Turns in one plane each, and the order they were made in; the first pair answered:
turn paka:
[  4  17 -16  -2   6  40 -28  36 -18 -25]  ->  [ -5  12 -11 -19   2  38 -15  16 -39 -36]
[ -9  13   7 -13  17  20  -5   5 -21 -24]  ->  [-10   5  16 -23  15  13   8   2 -19 -25]
[ 12   2 -11  12   3  -1  -9   8  13  -2]  ->  [ 12   5 -15   6   2  -3 -13   2   1  -6]
[ -3  -8   7  -9  -9  -8  11 -19  -3   5]  ->  [-3 -8  8 -4 -5 -7 13 -8  7 13]
turn ralu:
[  3  11  -4 -14  -5  -5  -8  -2  11   8]  ->  [  0   6  -4 -18  -8  -3  -2   4  13   5]
[ -5  -7   2   9   1 -26  11 -31   5  16]  ->  [-10 -16  19 -20  -5 -13  24 -17  -5  -5]
[  4  11 -19  26   5 -27 -20 -45  -3  18]  ->  [ -6 -28  29 -13  -5 -22  38  -3  29  15]
[  3  -1   9 -10   0 -16   8 -19  -9  -1]  ->  [  4   2   4  -5   1 -19   4 -18  -7   2]
turn fuvaf:
[ 0 -1 -1 -1 -1 -6 -6  6 19 -3]  ->  [  1   2  -5   0   0  -2 -10   9  16  -3]
[ -4  -4  -4  16   6  -5 -10   2   7  12]  ->  [ -3   3  -4  13   7   5 -18   3  -5   1]
[  2 -10  11 -15  -2   7   5   6   1  -3]  ->  [  1 -11  12  -5  -1   1   5   6  12   7]
[ 14  22 -18  11   4  26 -35  26  -9  -4]  ->  [  5  14  -2 -19  -2  34 -17  23 -25 -22]
Pairs:
Each pair is 2 to 4 turns apart.
[ -1 -11   8  11   4 -12  11   7  28  12]  ->  [ -9 -13  17 -15  -5  -1  22   4   5 -10] => ralu, fuvaf
[ -8 -23  27  -6  -7 -16  31 -13  22  12]  ->  [-10 -20  28 -25 -11  -2  29 -13  -9 -13] => ralu, paka
[ -1  28 -18   2  -6  17 -19  12 -18 -19]  ->  [-10   4   9 -30 -15  12  17  10 -16 -26] => fuvaf, paka
[  5  18 -14  16   4  -4 -22 -17  -7  12]  ->  [ -4   3   9 -22  -5  16   3   2 -22 -16] => ralu, ralu
[  1  13 -10  14   6   7 -20 -38 -11  -7]  ->  [ 6 -1  5 27  6 -2 -5 -8 36 19] => ralu, paka
[  5  15 -16  10   7  20 -24  12 -19 -14]  ->  [  7   3 -10  29   6 -15 -15  -9  18  22] => paka, ralu
[ 16  26 -31  30   2  -1 -33 -10   7  15]  ->  [  7 -12  14   4  -7 -19  16  -3  44  30] => paka, ralu
[ -4 -12  15 -24  -5  12  15   6  -4 -13]  ->  [  0 -10   3  13   2 -14   4  -4  24  23] => ralu, ralu
[  6  15 -12   6   4  17 -22 -17 -25 -10]  ->  [ 12  10 -11  26   8   8 -22   1  14  12] => ralu, fuvaf
[-10 -16  25 -23  -7  -4  21  -7  -3  -7]  ->  [  0 -10  17   6   1   0   4  24  32  12] => paka, paka
